One vector is turned by the same rotation once a step. Each row is the vector after some number of steps, and that number follows the row.
The counts run from 0 to 210.
0.87 0.29 2.38 1.33 0.50 0.17 -2.63 1.38 -1.14 -2.38 -0.57 -2.87 -1.48 1.57 0.91 -2.09 1.18 -1.22 0.21 -0.10 0.25 -1.31 0.76 0.37 0.58 -1.70 1.95 -0.14 -0.47 1.61 -0.59 -1.12 1.50 1.83 -3.79 -0.57 0.41 2.44 -2.12 -0.96 1.28 -1.04 -2.95 1.35 -3.12 -1.69 -> 91
1.93 0.88 2.60 1.42 0.55 -0.70 -2.19 1.34 -0.03 -2.61 -0.74 -1.36 -1.13 1.25 0.18 -2.56 2.62 -1.57 0.26 0.75 0.76 -1.06 -0.73 1.58 1.70 -2.77 2.99 0.76 -0.36 1.59 -0.38 -2.08 0.69 1.11 -3.55 0.59 0.09 1.22 -1.97 0.12 1.36 -0.77 -2.29 -0.20 -3.58 -1.45 -> 90
0.30 1.65 2.67 1.31 0.78 0.55 -0.29 2.84 2.40 0.91 -0.63 -0.67 0.49 1.23 2.23 -3.29 2.33 0.76 -0.38 0.76 0.75 -1.17 -0.95 2.41 -0.29 -0.66 -0.29 1.36 2.53 -1.59 1.43 -1.41 -0.58 -0.23 -3.94 0.39 0.25 -0.40 -2.03 1.07 1.80 -0.25 -2.80 1.91 -3.09 -0.10 -> 79
3.78 -0.29 -1.00 0.74 -0.56 -2.26 0.42 0.52 0.05 0.63 -0.58 0.87 2.36 1.35 1.46 -0.89 2.85 1.52 0.19 -2.67 1.31 -1.12 -3.63 0.58 -1.72 0.49 -0.59 -2.60 1.10 -0.48 0.41 -0.60 -1.79 -1.32 -0.92 -0.05 2.75 0.63 1.78 -1.36 -1.51 -2.91 -1.39 1.50 -2.95 -1.50 -> 196
2.59 -1.14 2.15 -0.50 -0.22 -2.82 -0.85 2.67 1.50 -0.31 -2.62 0.32 -1.09 2.76 0.74 0.30 2.74 0.02 -0.70 -1.00 -1.82 -3.33 -0.52 2.82 1.16 0.35 1.65 1.02 -0.59 0.11 -1.19 0.49 -0.06 -1.94 -2.12 3.01 1.83 2.00 -0.30 -0.37 0.42 -1.97 -0.72 2.21 -0.05 -0.20 -> 172
0.48 0.32 2.24 0.81 -0.93 2.31 -2.37 3.03 0.30 0.34 -1.95 -1.72 1.19 2.93 -0.89 0.18 -0.10 1.71 1.84 -1.87 -3.08 -1.01 1.01 0.55 1.05 -0.29 2.17 2.27 -0.50 -1.39 -2.44 0.47 -0.66 0.78 -3.11 1.98 1.08 0.00 1.95 0.20 1.28 -1.38 -1.94 1.40 -2.29 2.58 -> 9
0.22 1.50 1.75 0.05 0.05 2.29 -1.51 2.51 0.78 1.47 -2.20 -2.74 1.27 1.52 -1.85 1.78 -0.10 2.34 2.33 -0.96 -2.61 -0.60 -0.49 0.56 1.63 -0.44 3.02 0.94 -2.22 -0.37 -2.29 -0.06 -0.54 0.02 -0.57 2.09 2.45 0.40 -0.65 -1.78 1.51 -3.07 -1.30 -0.17 -1.77 0.38 -> 7
0.65 -0.84 -1.42 3.06 1.39 1.80 -0.60 3.57 -0.58 -1.35 -0.55 -3.91 -0.59 2.22 0.17 0.65 0.36 -0.59 -0.88 1.20 -0.08 -0.01 -0.11 -1.12 1.31 -1.60 0.10 -1.96 -0.09 2.14 -0.16 -1.73 -0.57 0.73 -3.44 -0.55 -0.23 3.79 -3.33 -1.17 -0.08 -2.11 -2.02 1.44 -0.66 1.50 -> 99
0.24 -0.58 -0.71 3.11 -0.01 1.18 -1.22 3.74 -0.79 -2.54 -0.96 -2.99 -0.72 2.67 0.61 -0.66 0.98 -0.83 -0.56 0.41 -0.53 -0.20 0.68 -0.88 0.51 -1.28 0.00 -2.09 0.85 1.73 -0.57 -1.15 0.07 2.11 -4.30 -0.33 -1.11 2.14 -2.16 -0.71 -0.32 -0.53 -2.55 2.28 -1.71 2.59 -> 98
-0.25 -0.81 -1.74 1.71 -0.15 2.12 0.05 1.05 1.77 1.39 -0.17 0.40 3.14 1.17 1.70 0.63 -1.30 3.05 1.62 0.36 1.73 0.59 -1.84 1.02 3.35 -1.96 0.12 -1.12 -1.73 -1.12 -0.84 0.08 -1.63 -2.34 -2.48 -0.99 -1.36 1.19 0.71 2.29 -3.15 0.80 -2.15 2.09 -2.41 0.71 -> 134
1.10 0.65 1.47 0.34 -0.15 1.54 -1.07 3.03 0.97 2.28 -2.01 -1.12 1.70 2.41 -1.88 0.95 -0.09 1.59 0.01 0.92 -1.82 -0.13 -1.19 -0.11 1.67 -0.55 2.23 1.70 0.03 -0.16 -3.20 -0.70 -2.07 -1.13 -2.46 3.95 0.79 0.45 0.54 0.91 1.06 -2.96 -0.34 -0.08 -1.46 2.90 -> 12
0.77 -2.46 -3.43 3.40 -0.76 1.79 -1.61 1.10 1.62 -1.43 0.25 -0.56 0.32 1.89 1.06 0.80 0.56 2.16 2.66 -2.37 -0.51 2.05 -3.12 -1.53 2.13 -2.24 -0.54 -1.06 -1.66 -1.11 -0.45 -0.01 -1.45 -0.69 -1.10 -1.80 0.19 0.93 0.98 1.08 0.40 -1.59 -1.30 1.95 -2.98 -1.14 -> 126
2.80 1.43 0.44 -0.79 0.32 -2.19 -0.12 0.15 1.12 0.46 -1.25 0.56 1.14 1.08 0.10 -1.21 3.76 1.90 0.99 -1.71 1.09 -1.79 -2.67 2.71 -1.56 -1.66 -0.40 -2.19 -1.13 -0.41 0.80 -1.04 0.14 -1.75 -2.15 0.02 1.75 0.58 3.18 -1.35 -1.49 -1.76 -1.46 -0.33 -3.07 -0.20 -> 201
1.23 3.00 1.36 -0.70 1.39 -0.02 -1.18 0.71 -1.12 1.26 -1.30 -0.03 0.42 0.32 1.26 -0.50 3.09 3.19 -0.47 -1.15 0.23 -1.27 -2.37 1.57 -2.05 -1.17 -0.11 -2.06 -2.42 -0.08 0.03 -1.49 0.20 -1.82 -3.36 -2.35 -0.78 1.09 3.22 -1.81 -1.51 -0.46 -1.17 -1.77 -3.04 1.48 -> 205
0.39 -2.02 1.21 -0.60 -0.34 1.58 -2.87 1.38 0.46 0.53 -0.63 -1.11 1.48 1.68 -0.15 0.63 -0.98 1.48 1.78 -0.99 -1.50 -0.88 -0.96 -0.29 2.36 -0.61 4.42 2.75 -0.61 -1.58 -1.56 2.50 -0.75 -0.50 -1.96 0.80 1.04 2.51 -0.08 1.51 0.82 -2.96 0.00 2.01 -3.40 -3.06 -> 155
2.31 -0.23 1.20 1.41 -0.72 -1.61 -1.01 4.16 2.26 1.39 -2.45 0.36 2.26 2.63 -0.14 -0.04 1.74 0.66 1.58 -0.25 -0.46 -2.75 -0.16 0.75 1.81 2.17 2.36 1.60 1.63 0.82 -0.87 1.50 -1.09 -1.42 -2.05 3.59 1.42 -0.09 -0.23 0.80 -0.02 -1.09 -1.23 2.85 -0.56 -0.23 -> 167
1.39 -2.24 -0.94 2.47 0.45 -1.83 -0.41 1.91 3.14 -2.56 -0.06 -0.37 0.30 1.34 1.07 0.34 1.42 -0.38 0.79 0.23 1.04 -0.72 -1.65 0.21 2.49 -2.65 -1.49 -0.88 0.55 0.53 0.09 -4.74 -1.14 -0.20 -2.05 1.30 0.51 2.17 -0.63 -0.64 -1.65 0.17 -3.81 2.39 -1.70 -0.51 -> 108
2.67 -0.15 1.36 0.47 -1.10 -2.31 -0.83 2.90 1.87 1.19 -2.66 0.49 0.71 2.44 0.26 1.11 2.70 0.14 -0.87 0.49 -0.54 -3.01 -1.17 2.53 2.37 1.05 2.58 0.51 -0.62 0.94 -1.32 -0.15 -1.42 -2.99 -1.23 4.06 1.44 1.17 0.16 -0.11 -0.01 -2.21 -0.25 1.19 -0.01 0.66 -> 171
0.20 -0.45 1.35 1.21 -0.25 1.69 -2.12 1.30 2.65 2.40 -1.81 -0.09 0.19 1.07 0.69 0.59 0.73 2.87 1.66 0.29 -1.29 -0.28 -2.18 1.13 2.20 -1.17 2.24 2.88 -3.31 -1.11 -1.65 0.69 -0.54 -2.04 0.48 0.56 0.23 0.65 -0.65 1.52 2.29 -2.28 0.63 0.92 -1.97 -2.57 -> 148
0.41 -1.12 -3.74 1.96 -0.37 2.38 0.10 0.30 2.32 0.25 0.14 -0.40 1.49 1.84 -0.13 1.18 -0.34 1.17 2.08 -0.43 0.79 2.13 -3.52 1.43 3.10 -3.63 0.74 -1.35 -1.23 -1.65 -0.39 0.42 -2.24 -2.07 -1.55 -0.41 0.24 1.12 0.56 1.55 -1.13 -1.15 -1.39 1.04 -2.51 -0.29 -> 130
2.00 2.79 0.80 0.12 1.15 -0.48 -1.57 0.76 -1.06 1.59 -0.67 0.66 2.23 0.14 1.73 -0.36 2.76 3.65 -0.26 -1.38 1.04 -1.58 -2.26 -0.11 -0.31 0.82 -0.88 -1.89 -1.82 1.40 0.21 -1.73 -0.15 -1.12 -1.95 -1.70 -0.90 0.48 3.85 -1.72 -1.22 -0.99 -1.32 -0.56 -4.39 0.11 -> 204
1.50 -0.17 -1.59 2.88 0.23 -0.37 -2.71 0.86 3.04 -0.85 -0.70 -0.29 -1.52 0.96 0.25 0.50 2.25 1.43 3.27 -1.53 -0.75 0.51 -2.59 -0.80 2.72 -3.74 0.59 -1.53 -2.08 1.62 -0.38 -2.42 -0.71 -0.65 0.10 -1.49 0.12 1.29 0.85 0.35 0.08 0.58 -1.43 0.30 -0.87 -1.20 -> 119
-0.11 -1.36 -2.82 3.86 0.23 0.89 -2.69 1.24 0.55 0.03 -0.24 -0.92 -0.08 1.65 1.88 1.09 0.41 2.57 1.23 -1.20 -1.21 1.80 -2.47 -2.67 2.80 -2.00 -0.36 -2.84 -3.01 1.25 -1.44 -1.28 -0.95 -0.49 -0.22 -2.51 -1.12 1.91 -0.07 0.50 0.10 -0.78 -0.60 1.52 -1.23 -0.86 -> 122
0.99 -1.04 1.74 0.23 -0.61 0.70 -0.34 2.94 1.22 1.45 -1.10 -2.79 1.55 2.42 -0.39 1.01 -0.77 1.13 0.70 -1.88 -2.69 -1.29 0.05 -0.53 0.06 -1.12 1.50 2.14 1.45 -1.92 -2.09 -0.59 -1.28 0.20 -1.95 3.23 2.58 1.25 -0.49 0.14 1.13 -3.98 -0.84 2.08 -1.45 -0.10 -> 14
-0.47 0.08 2.23 1.21 -0.88 2.01 -2.09 1.73 1.55 2.54 -1.80 -0.14 -0.16 1.99 3.23 -0.17 0.39 4.05 0.52 0.35 -1.49 -0.72 -0.66 1.38 2.46 -1.15 1.14 1.60 -4.68 -1.39 -2.87 0.90 0.59 -2.24 -1.42 -0.17 -1.35 0.64 -0.06 3.12 0.48 -0.44 -0.30 1.39 -0.61 0.39 -> 146
1.22 -0.98 0.58 0.21 -0.65 0.63 -2.12 4.21 -0.70 1.63 -0.97 -1.72 2.96 1.56 0.86 0.51 -0.75 1.75 1.59 -0.87 -0.92 -2.05 1.39 -0.34 1.26 1.49 3.25 1.45 2.37 -0.16 -0.90 2.60 -2.20 -0.51 -2.76 1.27 1.25 2.33 -0.78 0.88 -0.86 -1.33 -0.76 3.26 -0.33 -0.68 -> 162
1.72 -0.21 -0.51 1.27 1.61 -1.80 -0.50 1.95 -0.40 0.15 -1.17 -0.61 0.07 2.14 -2.50 2.63 3.81 -0.05 -0.22 -3.52 -0.80 -0.61 -3.65 -0.03 0.79 0.07 -0.37 -0.68 -0.49 -0.44 -1.17 0.09 -1.27 -1.14 -1.48 1.76 0.86 2.09 2.99 -1.68 0.67 -3.90 0.37 1.56 -2.87 -0.54 -> 37
1.17 0.36 0.50 1.51 -0.57 0.72 -1.90 4.22 0.40 2.59 -1.17 -0.78 3.69 1.83 0.30 0.61 -0.71 1.64 0.15 0.34 -0.09 -2.21 0.64 0.08 2.44 1.55 3.34 0.59 1.33 1.24 -1.14 1.65 -2.18 -2.00 -2.73 2.05 0.57 1.66 -0.87 1.51 -1.29 -1.16 -0.58 2.13 -0.90 0.24 -> 163
-0.15 2.23 0.73 0.79 1.65 2.04 -1.23 3.53 -0.05 2.07 -0.06 -0.63 2.95 0.40 0.36 -2.12 1.54 1.85 0.04 1.03 0.92 -0.17 -1.05 0.90 0.38 1.32 -0.56 0.58 2.86 -0.91 1.60 -0.17 -1.65 0.69 -3.28 -1.09 0.04 1.06 -2.22 -0.42 1.57 -0.51 -3.01 1.62 -4.62 -0.82 -> 74
-1.19 1.69 1.10 -0.73 1.91 2.25 -1.19 3.40 0.11 1.20 0.09 -1.87 1.87 0.68 0.18 -1.28 1.49 1.25 0.68 -0.49 0.32 -0.66 -0.88 1.99 -1.13 -0.29 -0.31 0.65 2.73 -2.49 1.89 0.60 -0.89 0.29 -4.25 -1.65 0.95 1.72 -2.00 -0.77 1.12 -1.17 -2.48 1.04 -3.50 -1.33 -> 73
0.82 2.28 1.36 1.23 1.55 0.81 0.43 3.32 2.09 1.54 0.30 -0.35 1.22 0.76 0.78 -2.17 2.26 0.84 0.28 2.05 0.98 -0.58 -2.27 2.50 0.11 -0.71 0.10 0.53 3.13 -0.72 1.89 -2.07 -1.14 -0.18 -2.57 0.38 1.35 0.53 -2.80 0.31 2.73 -1.35 -1.97 0.49 -3.17 -1.27 -> 78
3.23 -2.01 2.10 -1.02 -0.37 -2.94 -3.75 2.75 -0.50 -1.29 -2.10 1.35 -1.15 1.98 -0.16 0.01 2.76 0.44 0.01 -2.47 -1.99 -2.38 -0.12 -0.07 1.86 0.66 1.42 0.43 0.58 0.28 -1.84 -0.20 -0.91 -1.13 -2.35 1.50 0.53 2.23 3.18 -0.98 0.23 -1.22 -1.44 0.20 -2.25 0.09 -> 179
3.38 0.24 0.14 0.65 -1.30 -2.38 0.10 0.61 -0.17 0.08 -0.55 1.74 2.47 1.39 2.64 -1.83 2.81 1.81 -0.47 -2.32 1.70 -1.38 -2.96 1.00 -0.94 0.65 -0.76 -2.55 0.92 -0.22 -0.07 -0.62 -1.46 -1.25 -2.50 0.00 1.04 0.01 3.45 -0.44 -2.25 -1.16 -1.80 1.79 -3.86 0.13 -> 197
0.13 -1.38 -2.41 2.62 -0.36 1.55 -1.24 0.60 1.96 -1.20 -0.72 -1.16 -2.24 2.65 1.40 0.78 1.55 1.23 1.84 -1.69 -1.03 1.65 -2.48 0.98 1.53 -4.73 0.75 -2.39 -3.09 -0.94 -1.17 0.37 -0.27 -1.89 -1.72 -1.97 -0.46 2.11 0.16 0.96 -0.41 -0.91 -0.98 0.80 0.06 0.68 -> 124
-0.05 -0.16 -2.04 2.32 0.91 -0.09 -2.15 1.66 2.45 0.05 -0.68 -1.45 -1.51 0.90 1.00 1.31 1.77 1.93 2.08 -1.06 -0.88 -0.06 -2.82 -0.92 2.25 -3.98 0.28 -2.76 -2.69 1.30 -1.58 -2.74 0.42 -1.07 0.34 -2.11 0.47 2.69 -1.05 -1.30 -0.63 -0.53 -1.85 0.34 -0.23 -1.97 -> 118
0.59 1.57 0.50 0.67 -0.43 1.86 -1.43 0.84 -0.55 1.92 -1.39 -0.33 2.81 1.88 1.08 0.15 -1.02 3.78 0.84 0.47 0.41 -1.29 -0.62 1.98 3.60 -0.79 3.44 0.32 -3.66 0.61 -3.13 0.02 -0.28 -1.10 0.35 1.40 1.68 0.82 -0.69 -0.58 -0.84 -1.80 -1.89 0.52 -2.46 -0.77 -> 0
3.17 0.05 -0.50 -1.08 -0.79 -2.23 0.90 1.23 -0.07 0.54 -0.56 -1.25 0.45 1.64 1.71 -0.42 2.72 1.37 -0.65 -2.05 0.72 -1.28 -3.11 1.93 -2.34 -0.84 0.00 -3.51 1.17 -1.45 -0.04 -0.10 -1.03 -2.38 -1.53 -0.54 3.46 1.90 1.45 -1.46 -2.01 -3.48 0.12 1.17 -1.68 -0.36 -> 195
2.21 0.72 1.41 1.64 0.48 -2.24 -1.96 2.04 -0.77 -0.36 -1.66 -2.53 0.09 2.83 -1.06 1.19 3.47 0.22 0.65 -4.03 -1.42 -1.49 -0.57 -0.31 -0.95 0.74 0.56 -0.86 -1.73 0.76 -2.33 1.23 1.04 0.23 -1.88 1.37 0.87 1.54 2.33 -1.14 -0.40 -2.45 0.24 2.78 -0.25 -0.48 -> 32
